In the rows, 128 means zero.
Families of rows that turns and mirrors carry onto each other, the same ones carrying the whole set onto itself: the rest of each named row's family, in list order:
4 families of 8 rows:
q_523: 158,159,107,131,94,122,104,125,114,89,125,163,162,102
q_989: 142,158,127,127,92,122,111,151,157,130,162,158,164,138
q_797: 143,149,110,115,126,126,97,107,124,127,137,134,102,116
q_631: 142,132,122,151,89,127,92,156,115,113,115,179,137,105
q_425: 144,121,135,143,85,132,93,143,108,137,106,157,124,106
q_961: 133,149,123,122,83,112,87,119,127,121,137,147,114,156
q_618: 135,120,144,131,86,154,98,129,105,122,120,132,149,125
q_478: 137,121,130,140,104,149,95,125,129,84,127,140,139,115
q_462: 154,136,109,121,99,143,117,115,126,84,123,129,151,108
q_536: 141,109,125,136,101,153,108,145,119,122,112,139,124,101
q_610: 126,158,104,120,87,132,107,150,108,121,151,161,153,151
q_61: 145,152,119,117,120,142,125,147,148,142,162,140,162,114
q_976: 156,151,111,132,125,127,121,144,148,157,146,164,128,108
q_974: 138,119,112,145,103,148,108,156,124,99,122,160,138,100
q_682: 152,155,140,128,94,104,93,125,162,142,149,151,134,133
q_576: 150,169,115,125,118,107,122,110,143,133,139,124,135,97
q_981: 159,157,126,124,74,115,98,118,96,126,113,153,156,112
q_102: 154,141,119,135,112,120,114,133,168,139,144,159,111,126
q_945: 139,157,94,114,114,115,91,151,130,96,147,159,140,95
q_113: 140,174,108,124,107,122,137,137,126,139,148,132,168,106
q_5: 144,146,125,147,115,131,85,128,112,96,128,169,146,93
q_718: 134,127,106,102,105,133,101,138,143,99,140,116,122,114
q_422: 143,162,128,132,86,97,113,112,154,121,136,126,133,130
q_165: 134,168,119,129,75,111,128,137,138,126,146,135,166,139
q_787: 137,163,115,110,85,105,84,154,103,140,135,161,147,109
q_169: 146,147,116,130,102,137,129,158,141,162,149,163,144,130
q_127: 154,134,128,115,79,139,112,110,110,121,111,118,145,118
q_646: 141,144,139,138,96,138,89,133,88,133,120,161,156,103
q_252: 133,132,128,98,77,124,92,142,116,143,127,119,129,129
q_661: 155,151,132,117,125,124,109,122,154,156,149,133,132,106
q_354: 145,137,123,133,88,128,120,148,161,144,146,157,129,149
q_198: 135,159,91,112,130,145,117,138,104,128,150,147,143,112

Which other rows belong to the same family as q_354? q_631, q_425, q_536, q_976, q_974, q_102, q_169
Which other rows belong to the same family as q_618? q_989, q_478, q_61, q_682, q_5, q_646, q_661
Which other rows belong to the same family as q_252? q_797, q_961, q_610, q_945, q_718, q_787, q_198

